In the rows, zero is written as 128.
One turn moves each row of this set onto another row. After a few examples, where does it send each row asked below?
K: [138 146 131 129 132 129 138 109  96 145 113 127 112 113 129]
L: [143 160 125 144 103 150 150 122  99 148 103 170 118 130 123]
R: [149 151 134 129 121 173 152 114 121 110 123 153 111 141 120]
Q: [165 164 111 135 104 137 156 136 115 140 104 122 117 121 146]
P: [140 159 130 145 109 152 153 131 132 140 108 124 131 107 125]
C: [148 140 139 158 125 146 163 115 136 121  95 124 118 143 144]
S: [165 142 114 119 133 161 141 107 116 139 103 161 127 154 146]
U: [152 148 129 135 147 143 150 121 108 111 101 127 109 150 158]
M: [166 139 146 128 113 148 145 142 118 140 101 135 131 138 166]
N: [163 150 118 139 150 143 154 130 105 132  97 165 119 131 149]
J: [121 134 133 119 118 148 156 115 120 145 113 119 114 147 123]
A: [140 154 113 136 146 164 145 126 115 127 109 138 111 165 148]
X: [146 153 127 110 129 149 152 145 117 147 119 151 129 110 127]
V: [133 157 131 113 154 156 140 132 107 145 104 132 137 134 143]
F: [151 154 115 117 115 134 152 148 127 148  96 157 130 124 136]
E: [123 147 152 133 123 158 142 111 107 138  97 135 123 165 138]
B: [143 150 136 142 111 152 153  97 121 159  92 121 111 133 126]
Y: [151 143 145 147  94 156 138 101 114 148 103 139 122 140 128]

Y -> U
K -> R
Now these:
C -> V
J -> S
N -> P
B -> A

One turn moves each row of this set onto another row. After a few examples, where does it send each row asked below?
Gunor: [133 128 120 131  86 136 136 141 122 152 113 120 116 115 129 159 143 140
 107 116 132 136 140 135 139 136 120]
mafe: [129 124 135 128 137 126 111 130 140 111 114 136 120 132 127 145 109 148
 130 133 109 131 139 148 148 105 132]
rulip: [145 137 121 136  94 115 134 117 136 154 120 120 141 126 134 175 123 102
 118 133 145 150 137 122 129 132 109]
tad: [143 133 119 126 123 122 118 150 116 124 139 137 122 115 149 149 135 108
 102 127 101 116 112 112 141 118 131]
mas: [151 142 117 144 119 114 125 151 137 152 115 119 118 142 144 136 122 122
 122 136 127 141 117  90 141 131 123]
misuz: [155 142 131 127 130 132 120 129 135 127 135 116 119 129 134 141 116 142
 134 126 129 148 120 100 106 121 102]
fatad: [123 137 109 126 130 116 146 140 124 133 123 112 110 120 131 159 160 128
 115 138 128 124 138 126 134 123 102]
Nize: [137 142 118 123 133 109 125 129 136 127 129 132 112 139 121 157 117 148
 136 137 100 123 136 129 148 100 135]
lig: [144 145 121 125 127 128 120 136 125 156 126 134 141 105 131 148 141 111
 109 116 123 116 120 136 136 106 143]
vozun: [117 138 111 145 125 110 137 133 120 120 121 115 130 113 139 152 117  90
 123 142 138 140 115 112 127 129 115]
zugen: [123 122 141 132 124 128 119 137 154 129 122 124 127 116 134 141 111 144
 114 128 115 136 127 159 155 113 143]
viko: [124 122 107 138 113 122 118 154 128 102 111 131 107 131 144 154 137 126
 137 131 120 131 149 126 123 132 109]
fovam: [167 126 117 124 118 116 121 131 137 140 136 138 115 146 131 157 142 159
 120 132 109 131 135 135 140 114 136]
Dag: [135 149 111 146 129 113 141 111 121 121 118 123 134 119 126 157 142  97
 132 129 125 148 114 123 114 124 108]
Fipas: [142 120 106 139 118 129 140 125 146 144 163 132 126 122 119 139 102 123
 120 153 137 130 127 126 127 113 118]
zifal: [112 138 113 146 125 111 139 129 121 122 126 110 128 110 139 155 123  96
 119 138 136 137 119 110 136 131 113]
vuvu: [133 130 141 130 125 140 150 117 157 132 133 118 129 115 111 134 130 117
 137 124 118 148 134 127 114 114 113]
samus: [150 130 138 129  97 137 134 123 144 137 105 116 108 134 133 146 107 118
 137 149 112 156 130 111 133 117 118]
talik: [129 127 123 149 109 130 149 143 156 143 116 136 123 129 133 122 135  98
 129 135 113 153 135 119 141 129 136]
larik: [147 108 102 161 112 118 131 119 148 130 132 131 128 130 125 137 122 123
 130 163 120 131 109 119 122 122 133]
pav: [105 152 121 144 126 116 126 130 142 137 115 103 119 132 135 159 127 123
 126 129 123 143 124 148 148 130 102]
vin: [148 123 103 132 117 117 114 135 151 132 141 140 105 120 142 144 138 150
 118 128 108 131 115 134 134 135 149]
Rafu: [145 116 123 146 101 132 122 132 124 110 128 128 144 120 149 151 127 111
 121 128 141 159 123 123 108 140 107]
dinab: [133 120 108 127 139 124 126 129 155 147 136 119 121 117 138 133 132 139
 114 141 121 129 112 153 148 123 144]
zil: [143 132 122 142 130 127 132 149 147 149 138 134 142 126 126 122 138 126
 124 106 140 138 134 110 117 131 123]
vaset: [140 126 127 137 109 129 138 130 110 145 118 116 153 127 120 156 124 109
 115 119 153 140 146 129 135 118 110]
vozaz: [136 149 114 147 129 110 141 114 120 120 122 111 131 123 127 163 148  99
 131 129 122 147 115 127 123 122 106]
Kelil: [142 133 129 135 114 123 143 132 115 144 124 122 154 126 122 155 122 105
 113 125 155 142 144 124 132 116 105]
logez: [156 119 110 119 127 116 119 136 137 136 128 141 112 135 131 164 142 156
 113 124 100 125 131 125 141 120 133]
nofe: [134 139 117 151  94 132 129 137 111 109 123 144 129 124 140 154 123 104
 131 115 123 161 141 123 126 129 117]
pefet: [140 136 123 151  89 128 133 136 112 110 119 147 135 123 136 149 124 102
 126 118 124 160 137 117 126 130 117]
pesug: [143 116 116 146 106 136 119 132 121 108 128 127 138 120 155 148 134 112
 123 130 143 159 129 126 110 140 110]
nisaf: [161 118 116 148  98 135 143 140 127 128 143 131 131 126 125 124 102 123
 113 144 118 142 116 128 149 109 117]
vivi: [134 121 136 124 123 120  99 109 141 138 119 125 128 134 133 170 112 109
 124 148 115 113 130 126 133 112 126]
Rupip: [126 119 128 124 115 133 123 136 154 136 136 127 132 120 134 135 105 146
 115 132 118 135 136 151 160 117 140]
sesul: [148 133 120 136  91 114 127 119 136 150 119 116 137 123 132 178 126 107
 122 127 148 145 142 123 130 131 113]
gudir: [153 117 129 114 123 136 101 135 123 127 144 143 128 137 151 160 121 121
 108 137 119 123 139 121 124 114 114]
ladug: [116 138 111 146 113 147 120 137 121 124 112 124 114 117 140 141 139 136
 128 117 124 154 119 153 122 138 118]
nuz: [143 121  99 123 125 127 120 142 146 146 131 138 110 117 143 154 141 146
 111 126 109 132 117 140 134 128 150]
fiteb: [134 119 134 137 105 121 115 142 140 128 109 110 137 143 127 162 128 136
 125 117 133 132 150 145 135 129  97]
zef: [163 151 104 154 111 116 134 123 142 146 125 137 143 133 127 138 121 130
 136 152 122 145 126 128 145  96 120]
numi: [134 146 136 140 103 140 111 125 141 144 127 153 141 116 151 147 135 112
 116 126 112 146 135 151 142 113 143]
roz: [125 133 149 142 124 126 106 106 146 114 129 134 141 119 140 152 136 116
 124 133  99 134 114 141 130 117 126]
dab: [141 131 123 119 138 113 117 128 135 121 123 142 111 142 130 160 124 151
 123 136 100 128 143 127 150 107 124]
Fip: [128 126 118 128 132 130 127 140 155 145 135 126 122 113 145 144 132 142
 106 131 116 140 116 159 146 121 146]
guze: [152 147 103 149 115 121 134 133 132 121 138 133 134 108 111 128 103 128
 139 126 117 133 112 125 134 102 122]
gepet: [155 130 116 160  97 114 127 118 157 128 151 143 145 124 125 146 126 145
 131 139 121 143 125 118 126 120 119]
Niduf: [131 120 129 131 130 132 121 135 133 106 123 131 128 132 130 133 113 150
 133 133  97 135 130 146 148 104 136]

mas -> zil
Niduf -> Nize
vivi -> gudir
Now these:
zef -> gepet
pav -> fiteb
vaset -> nofe
logez -> nuz
vozun -> Kelil

One turn moves each row of this set onto another row. After a few examples, where does it send each row asked below?
zepal: [130 125 113 134 138 130 120 129  95 126 127 132  93  97 117 109 127]
Nuraz: [123 107 130 116 124 131 123 122 131 136 114 136 115 108 136 144 114]
safu: [143 106 123 128 136 147 121 139 119 138 125 139 160 133 113  93 127]
befi: [143 113 121 123 137 143 134 154 127 116 100 111 107 136 127 115 123]
vib: [128 126 114 145 149 141 110 139 113 138 113 136 154 113 110 135 122]
bop: [125 144 122 142 139 128 110 133 118 136 117 137 157 118 114 130 114]
ket: [144 113 129 132 134 134 123 142 116 138 131 132 160 143 118 100 123]
gaz: [131 141 107 128 134 146 121 141  99 127 124 154 101 107 116 113 140]
zof: [112 115 128 114 116 138 123 117 129 138 118 143 113 109 137 129 116]
raf: [146 114 122 131 136 155 128 130 128 129 126 132 160 134 119  95 129]
Fego: [118  98 123 122 129 139 126 127 119 141 118 133 111 112 139 144 121]
Dabo: [142 118 126 112 128 140 126 151 138 117  90 127 111 125 115 104 115]
tanap: [146 132 123 130 137 121 121 121 114 114 119 127 100  93 117 120 115]
Pama: [123 124 124 114 120 137 126 155 123 128 102 135 107 133 117  91 119]
notag: [118 134 107 148 146 157 119 132 110 136 118 134 150 115 117 126 131]
rof: [142  96 122 133 117 156 117 127 122 113 121 138 146  96 128 124 123]
Belu: [147 103 116 137 122 143 124 145 116 135 121 137 157 145 108 112 127]
nasap: [107 107 121 118 122 143 127 123 117 144 121 140 108 112 139 131 124]
nuper: [143 108 111 122 141 141 121 125 128 107  99 145 100 123 109 111 133]
forim: [133 109 120 119 134 117 110 137 113 119 105 154 100 132 105 107 127]
pekit: [138 122 115 132 138 136 134 120 124 101 113 129  97 139 126 117 134]
veboz: [126 118 119 124 129 140 134 158 112 127 111 118 102 143 129 103 126]
nugos: [144 129 111 134 145 130 120 152  96 127 127 141 102 113 120 135 136]
foze: [115 151 116 146 135 144 119 124 117 133 121 135 153 119 120 121 122]
Tezi: [140 109 110 137 119 157 129 136 120 131 120 139 155 141 109 102 132]
vuv: [130 101 130 127 106 135 106 137 108 127 126 153 145 103 122 113 114]
doras: [148 116 122 138 115 135 126 138 124 130 122 132 159 150 112 113 120]
vikab: [146 122 128 134 133 142 130 132 126 130 132 125 159 143 125 100 125]
lare: [129 125 122 128 131 112 123 131 109 115 120 137  95 149 122 113 126]
lagef: [142 123 118 136 144 122 122 131  99 121 125 122  97  99 119 123 122]
Mumu: [134 109 123 144 113 151 129 125 112 113 138 123 139 116 146 127 126]
vapap: [156 144 121 130 139 123 122 140 118 114 120 136 109 110 121 140 124]
tezit: [141 122 117 138 112 150 132 129 128 125 122 134 157 145 114 104 127]
Nukel: [144 155 117 123 128 137 124 130 122 114 117 150 107 102 117 118 128]
Siku: [134 134 118 127 132 130 120 120 109 119 121 136  97  91 115 105 120]
nukis: [123 115 131 138 102 129 119 134  99 127 142 135 139 121 140 116 119]

tanap -> lagef
befi -> veboz
Now these:
nasap -> zof
pekit -> lare
vib -> notag
vuv -> rof
nugos -> gaz
vikab -> ket
Tezi -> tezit

One turn moves each row of this set onto another row. After a few examples, where does it send each row asked below?
fif: [158 132 148 144 144 130 118 152 119 131 138 125 141 127 119 126 113 105
 118 122 124 135 146 136 135 132 116 148]
ropak: [126 127 139 130 106 125 150  98 132 115 160 124 118 122 111 131 117 124
 123 131 131 134 127 118 142 121 118 132]
paf: [145 135 131 130 126 131 110 122 120 144 141 131 127 118 115 127 108 124
 120 118 107 122 129 158 145 136 141 152]
didin: [156 116 135 140 144 126 122 147 102 136 130 124 150 119 129 125 127 122
 111 135 126 138 141 119 148 134 113 145]
Lela: [139 115 144 120 148 120 135 152 127 146 130 152 136 135 118 114 124 113
 131 129 125 135 125 134 147 118 122 121]
pida: [118 138 111 140 134 115 120 127 126 115 113 135 121 123 149 132 112 140
 116 128 135 133 143 107 104 131 116 115]
zas: [137 115 136 116 127 137 150 107 156 136 143 111 129 144 133 120 127 123
 132 110 141 135 123 122 123 119 126 130]
rem: [138 125 152 121 123 139 150  99 134 131 146 108 118 124 135 124 106 134
 123 126 124 129 134 130 118 125 142 141]
kogam: [124 128 149 147 127 146 140 116 144 126 145 103 125 121 123 126 122 111
 124 121 120 137 152 112 112 128 119 132]
tov: [109 140 106 131 141 113 106 119 130 112 120 134 138 138 133 124 127 139
 126 134 145 134 140 113 109 140 110 118]
bafup: [141 116 114 131 121 142 117 138 120 165 114 123 138 114 139 116 131 122
 118 116 112 123 122 128 136 115 135 146]
niri: [113 144 102 130 122 107 107 112 127 105 127 140 132 125 133 133 111 140
 122 139 131 120 145 122 124 139 112 125]
tir: [119 135 154 112 117 138 142 104 138 131 144 113 129 133 112 108 129 131
 135 133 118 122 144 142 128 131 137 117]
Fudir: [138 143 136 109 125 127 136 126 138 100 139 139 140 151 141 133 138 129
 130 159 130 125 114 134 130 138 127 122]
zosa: [109 149  99 133 108 118 108 118 126 117 117 132 127 126 138 121 113 135
 123 136 135 118 132 119 103 120 119 130]
pugak: [106 142 114 117 118 112 115 123 123 119 113 140 137 136 135 116 118 147
 137 145 139 118 137 127 114 121 125 113]
Pef: [133 104 130 124 145 128 129 149 115 159 118 139 146 121 130 113 139 129
 126 135 122 133 128 119 149 121 127 125]
somit: [106 118 142 131 131 140 132  98 144 129 157 113 130 131 107 128 133 128
 142 128 136 141 133 114 128 131 127 130]
lada: [113 139 127 129 124 154 121 128 153 128 124 128 128 132 150 147 142 128
 145 136 118 124 120 127 112 129 146 125]
reda: [134 120 147 123 124 130 154 118 155 123 146 122 127 130 129 129 124 116
 128 119 119 129 154 124 143 128 114 112]
nuko: [131 146 121 121 122 111 119 125 115 108 114 131 134 133 148 127 103 149
 126 140 141 120 145 128 112 126 124 125]
bovi: [117 143 130 129 125 140 136 124 132 118 133 137 123 135 143 128 137 129
 126 157 131 135  93 117 103 122 138 130]
Devid: [129 128 123 143 137 143  95 133 133 150 138 122 139 128 106 135 131 112
 141 105 129 135 129 137 137 133 131 148]
gim: [122 155 122 132 118 143 115 122 148 104 139 126 137 138 127 147 154 120
 132 138 122 126 124 132 131 151 123 118]
nodut: [137 122 111 143 128 139  99 133 118 146 131 114 153 122 116 126 145 117
 122 117 128 133 130 123 145 137 115 150]
Rute: [122 121 128 139 127 124 121 133 120 150 142 151 117 108 106 138 121 122
 134 120 119 135 117 130 158 119 134 130]
Fezi: [121 118 113 138 120 130 114 132 112 153 130 137 135 102 112 128 139 127
 125 127 109 127 127 124 164 127 127 132]
Pudil: [139 138 138 147 128 124 131 147 105 140 136 140 122 123 107 107 123 107
 112 128 132 144 108 122 129 114 120 134]
Bivap: [112 150 126 138 113 143 127 118 134 115 136 135 115 114 138 148 133 131
 126 151 103 123 119 128 122 138 144 126]
pide: [139 143 141 126 139 127 111 135 116 137 139 129 145 143  96 103 137 115
 126 127 128 133 124 151 140 141 123 132]
Vutu: [132 124 127 142 122 129 127 141  93 148 125 133 134 109 118 105 131 124
 107 142 121 135 114 114 137 115 123 140]
vune: [141 148 133 142 127 136 134 134 133  95 139 127 132 142 141 146 140 119
 120 145 139 141 113 113 116 136 115 129]
nedaf: [136 121 123 131 129 137 122 136 132 163 128 138 122 125 127 115 118 113
 127 112 122 131 103 134 126 107 140 145]
vuvis: [154 126 119 123 119 129 113 129 109 143 128 123 149 118 126 120 125 130
 113 127 112 117 134 145 159 137 129 149]
torod: [143 127 130 121 131 128 114 136 101 142 128 125 158 136 111  98 144 127
 116 139 134 131 119 133 144 133 120 141]
risuv: [121 130 140 129 136 132 143 134 136 113 134 144 122 126 148 155 132 138
 136 153 126 136 118 113 128 128 137 117]
Mig: [145 154 131 129 112 144 126 130 145 105 131 122 133 135 153 149 128 119
 123 140 113 116 131 139 119 139 131 137]
Repi: [125 142 139 130  97 139 146 110 137 126 146 108 125 137 111 105 132 111
 121 123 132 128 125 124 117 116 117 125]
Leg: [118 137 108 124 130 114 116 124 135 121 109 138 126 127 147 138 117 150
 131 121 133 122 149 124 123 133 125 105]
vozus: [128 144 106 123 123 123 108 124 131 119 107 121 136 141 150 130 118 145
 131 118 148 122 140 127 108 129 124 123]

Fudir -> bovi
tir -> Repi
fif -> Lela
Now these:
pida -> Leg
bafup -> vuvis

